(in the rows, 128 means zero)
A single turn carries every row of the set below to another of its rows. Some are shown first; where does it send the rows asked next?
kulun: [123 136 164 156 114 117  92 112 139 149 136 157 137 119 120 115 118 134
 112]
vorur: [111 104 130 127 112 115 107 140 117 141 152  93  95 129 153 112 114 131
 138]
loso: [139 124 136 158 134  99 110 120 103 115 109 132 108 120 158 140 142 149
 160]
Bevob: [153 137 123 121 128 116 111 131 122  91 118 118 148 141 107 148 110 106
 160]
dem: [112 136  94 116 117  83 100 163 133 125 114 128 140 142 128 118 113 122
 138]
zed: [131 101 139 113 129 159 140 126 159 114 130 122  88 132 126 149 125 123
 159]
Vos: [124 118  86 120 147 127  85 127 128 133 131 124 121 108 146 103 134 132
 104]
Kisuz: [132 135 128 184 131 103  97 132 141 137 118 131 136 126 132 131 134 163
 122]
vem: [160 129 156 166 145 116 109 126 132 116 129 111 113 123 125 147 119 153
 144]
vumo: [110 114 159 120 111 137 119 109 132 154 158 113 122 153 135 120 136 162
 129]
giti: [ 88 137 150 106 133 113 171 157 137 139 128 133 145 137 122 126 131 140
 132]
suso: [125 174 127 139 127  93 121 113 159 121 104 108 136 149 149 129 127 119
 131]
nalab: [107 118 135 141 126 145 124 121 194 141 119 145 123 128 134 112 109 136
 127]
monib: [108 158 126 120 120  86 122 113 126 122  89 115 141 153 151 140 139 124
 136]
ziv: [110 115 136 126 100 156 145 121 106 116 127 148 136 162 137 141 121 101
 142]
Zuz: [109 124 121  97 104 125 144 134 132 107 104 159 137  81 118 120 145 134
 132]
mis: [105 145 121 122 134 151 100 111  96 118 158 111 109 107 144 110 131 135
 136]
guful: [132 133 132 169 114 116 108 126 106 145 132 116 105 123 132 135 102 162
 111]
nez: [149 114 125  98 156 143 110  89 144 124 125 132 122 117 145 113 147 150
 122]
Salot: [153 142 139  88 143 128 140 131 140 126 140 156  91 128 137 124 143 105
 119]
sepe: [ 97 120 108 121 129 170 114 128 146 136 132 155 130 143 106 146 152 139
 119]
Siz: [111 153 144 134  87 133 150 141 157 118 150 142 120  98 119 107 126 125
 141]
Kes: [103 121 119 104 132 122 180 128 114 137 121 143 145 117 128 134 130  97
 133]
Topof: [120 107 140 121 107 135 164 116 152 114  92 110 123 142 149 148 121 115
 127]
Kab: [113 151 125 129 134 128 163 167 143 128 163 146 132 138 122 116 133 115
 151]
Gelek: [ 98 137 117 120 131 130 173 133 129 151 139 140 152 129 114 133 132 102
 113]
lef: [107 178 142 109 133 118 117 135 133 114 132  91 131 138 108 136 109 141
 132]
pivol: [114 105 130 116 132 130 102 128 136 128 126  84 128  97 119 119 107 155
 110]
lib: [132 117 113 153 120 115 104 127  96 136 110 123 116 110 126 143 115 168
 107]
Fasa: [123 113 113  95 149 114 162 166 139 117 115 146 145 118 117 129 137 125
 140]
puvi: [118 120 123 135 100 118 106 126 112 134 122 132 116 117 113 161 180 140
 118]
Visi: [107 154 109 142 118 160 142 106 145 122 118 146 140 150 146 132 147 111
 106]
Zemo: [150 142 119 167 125 126 110 117 104 125 136 120  91 110 141 132 109 150
 127]
fer: [118 140 121 131 136 129 178 131 155 142 142 133 144 117 120 121 115  93
 122]
Mozad: [114 174 125  89 150 119 114 124 118 100 112 106 132 124 115 139 123 138
 134]
ganap: [129 152  99 122 124  91 107 155 134 113 130 127 118 140 144 110 110 106
 158]
Rabos: [129 133 132 153 145 122  93 122  91 124 119 142 136 131 121 152 149 162
 130]
toze: [123 160 128 105 167 127 166 137 151 114 129 147 131 115 138 112 137 121
 138]
rebap: [ 88 112 131 108 122 145 129 108 125 127 108 166 110 132 158 126 138 129
 158]
rir: [131 149 119 135 117 121 102 138 119 109 132 126 164 155  95 145 116 115
 144]
Tizus: [149 130 111 146 139 119 105 111  94 124 110 132 101 104 145 135 116 155
 117]
fak: [128 127 124 109 145 125 185 126 139 130 129 128 129 114 129 132 121  89
 134]
gafi: [135 128 110 144 110 150 113 110 144 122 168 134 117 120 145  99 147 137
 157]
Taba: [158 133 133 152 114 122 116 122 157 119 137 112  91 103 121 148 156 124
 129]
zir: [122  73 114 114 103 125 115 125 139 130 120 122 141 114 127 120 142 162
 140]
zon: [117 123 149  96 115 117 135 153 141 156 136 148 121 148 110 134 138 131
  94]
Doteb: [145 113 118 134 129 156 136 120 166 110 109 142 150 136 122 130 106 105
 110]
kek: [141 112 165 120 127 109 103 100 111 122 108 157 115 102 142 125 124 123
 142]

vorur moves to Doteb
fak moves to Tizus
Now these:
Zuz moves to puvi
zed moves to nez
Kab moves to vem
monib moves to dem

A single turn carries every row of the set below to another of its rows. Some are shown first; where does it send the rows asked next?
bulol: [116  95 125 130 139 119 114 117 139  97 109 129 142  87 111 107 128  92
 107 151 134 151 165 127 111]
fikad: [115 111 119 123 112 106 137 134 128 140 113  84 135 106 105 107 122  94
 155  96 144 117 138 132 128]
nen: [119 101 127 133 134 135 117 111 137  93 118 121 140  80 113 104 116  92
 101 146 134 149 162 126 111]
rili: [115 109 120 123 110 116 140 145 107 130 120  90 136 109 104 111 120  96
 146  92 143 112 134 131 140]
zuv: [118 101 130 131 127 137 112 107 135 100 106 137 133  86 107 104 118  95
  99 149 139 142 166 124 119]
nosi: [131 114 143  78 150 140 121 119 124  86 145 141  91 116 133 123 153 104
 143 150 133 131 145 133 127]
kosug: [117 164 156 157 121 135 110  97 119 155 118 108 141 142 104 142 130 134
 156 135 126 134 126 124 140]
Kal: [116 117 121 120 116 111 138 138 119 143 116  87 137 115 108 109 111  92
 158  91 147 114 125 127 133]
Modup: [122 157 165 162 122 136 110  96 121 153 119 105 134 148 106 146 131 129
 156 137 126 138 129 125 142]
Tus: [135 119 163 127 131 110 133 118 139 151 131  89 134 154 156 122 120 135
 125 109 127 107  87 137 106]
puru: [143 129 161 121 132 114 138 123 142 153 132  89 141 158 143 119 121 143
 132 108 127 104  94 138 107]
Rog: [158 160 156 128 146 146 162 117 110 106 122 115 120 154 133 139 137 139
 118 144 147 151 155 118 126]
Pigu: [111 111 106 117 102 114  98 120 123 152 132 145 134 121 138 139 158 110
 159 137 136 137 123 105 137]
Digal: [110 105 112 119 114 114 140 135 120 129 114  81 133 105 110 111 117  96
 149  93 144 118 123 132 128]
pupe: [146 107 150 124 177 141 111 101 128 100 104 137 158 140 146 126 123 136
 104 153 120 147 127 129  91]
lir: [110 114 110 113 104 111  99 116 130 153 135 148 127 113 143 131 159 113
 158 135 134 137 126 109 135]
feses: [126 109 141  74 144 135 121 130 117  85 139 142  98 123 140 118 153 106
 138 149 129 123 147 127 129]
Kadaz: [114 156 169 154 118 131 107 102 116 151 120 104 130 149 110 142 133 128
 150 138 116 130 128 115 151]
Vora: [105 114 104 108 105 121 106 112 125 153 125 147 125 122 135 141 161 109
 154 130 141 129 127 100 135]
vep: [141 115 153 125 172 134 114 108 133 105 110 137 159 147 146 120 123 143
 100 158 120 141 122 132  83]
dozig: [144 118 159 124 133 117 135 129 132 155 143  86 132 156 158 127 126 138
 132 115 128 111  92 146 116]
Tib: [147 114 149 124 172 143 105  95 130 117 103 137 149 145 153 123 119 141
 114 162 126 146 122 139  86]
Dusa: [146 162 160 125 147 148 165 113 119 103 120 107 116 150 123 139 139 142
 106 144 146 136 157 128 126]
geb: [127 110 137  74 150 129 127 129 117  82 131 138  96 122 145 116 156 113
 139 148 130 130 146 131 128]
kosav: [113  92 130 128 131 126 111 118 142 101 113 125 132  84 112 107 119  88
 107 141 141 154 167 118 120]
Dasa: [150 158 159 120 148 153 165 111 113 103 117 115 116 154 128 137 135 137
 112 142 152 136 163 124 121]
kig: [144 119 151 133 171 135 110  98 123 108 106 133 160 142 156 118 114 136
 106 150 119 143 122 131  84]
tife: [149 129 166 124 138 122 139 119 141 151 138  93 144 157 150 128 120 133
 121 115 124 105  88 136 112]

Dusa moves to kosug
Pigu moves to feses
Now these:
rili moves to zuv
nen moves to kig
puru moves to fikad
Vora moves to nosi
Kal moves to kosav

A single turn carries every row of the set below to another of its rows. Some are shown first; where does it send the rows asked next?
tes: [ 91 150 135 164 114 126 141 144 171 161 121 174 138  98 143  93]
nizis: [ 79 132 154 126 136 120 148 127 117 155 138 135 102 148 149 112]
bora: [ 71 139 155  83 135 118 121 110 122 125 111 150 137 147 127  99]
gom: [ 99 142 182 120 119  99 120 123 134 132 101 189 162  93 141  98]
leb: [107 141 127 113  77 145 125 103 107 124 136 146 125 144 119  72]
taz: [ 97 159 178 119 112 111 115 137 124 130  99 186 166  94 143  91]
kulil: [127 133 136 154  88 133 149  81 125 134 134 168 129 116 136 107]
kedo: [125 124 139 150  90 115 145  87 115 144 147 164 130 109 146 106]
gefur: [125 131 135 142  93 114 144  82 117 124 137 153 118 106 134 119]
mer: [ 83 158 125 151 113 141 137 146 165 153 116 173 147  96 140  84]
Tinuz: [132 115 187 111  97 111 117 143 108 140 124 165 131 116 135  80]
nure: [ 82 162 140 159  91 138  95 143 102 153 130 161 102 101 122  98]
monu: [ 98 150 122 113  73 143 124  99 105 128 140 150 143 132 133  75]
buves: [ 98 133 152 124 130 114 136 137 133 158 145 127 110 152 153 105]
Pur: [130 118 198 124 115 118 112 150 120 150 128 156 133 121 127  84]
rufi: [ 69 155 133 148  87 145 101 141 112 151 136 163 101  97 123  92]
gora: [ 69 153 145 161  97 142  90 143 117 158 139 161 103 106 119  98]
vafa: [ 83 154 125 157 126 136 129 140 171 159 122 166 153 105 142  92]
Zozo: [ 67 149 137  91 142 121 122 117 120 129 109 142 129 146 137  92]
mefur: [ 94 114 125 143 122 123 103 122 128 139 111 176  97 109 103 131]
pel: [103 150 177 115 107 103 114 128 126 130 111 180 174  89 131  93]
pep: [127 121 134 130 118 132 133 144 162 160 109 169 142 133  95  94]
tika: [ 81 124 148 142 127 123 113 115 125 145 120 180  99  96 103 137]
Lud: [ 86 121 153 144 115 126  95 130 130 135 118 185 102 106 106 135]
talu: [116 124 133 114 119 131 139 141 180 149 114 163 142 135 111  96]
dos: [111 151 122 130  78 143 122 100 100 132 134 156 140 137 123  69]
zep: [ 64 148 150  83 140 123 114 122 121 129 116 136 131 129 134  95]
lazep: [120 121 131 121 126 144 139 129 172 135 109 172 139 129 100  97]
samu: [ 89 152 132 150 115 131 140 140 178 148 129 166 156  98 136  86]
Kela: [ 99 149 179 110 111  97 115 131 121 121 105 179 156  86 136  90]
voze: [135 123 186 115 103 116 107 157 113 131 122 165 128 129 118  89]
pepi: [ 82 146 136 161  84 139 105 147 115 153 142 160  93 111 123  91]
Regu: [107 147 112 121  85 144 134 106 103 124 135 146 139 135 126  70]
Kug: [ 92 127 164 129 135 114 151 124 126 140 151 126 121 142 150 113]
duri: [ 64 155 150  88 134 125 114 119 122 131 113 144 142 143 146  96]

Kela moves to gora
taz moves to rufi
nizis moves to talu
Now these:
Kug moves to pep
lazep moves to kedo
tes moves to leb
nure moves to zep

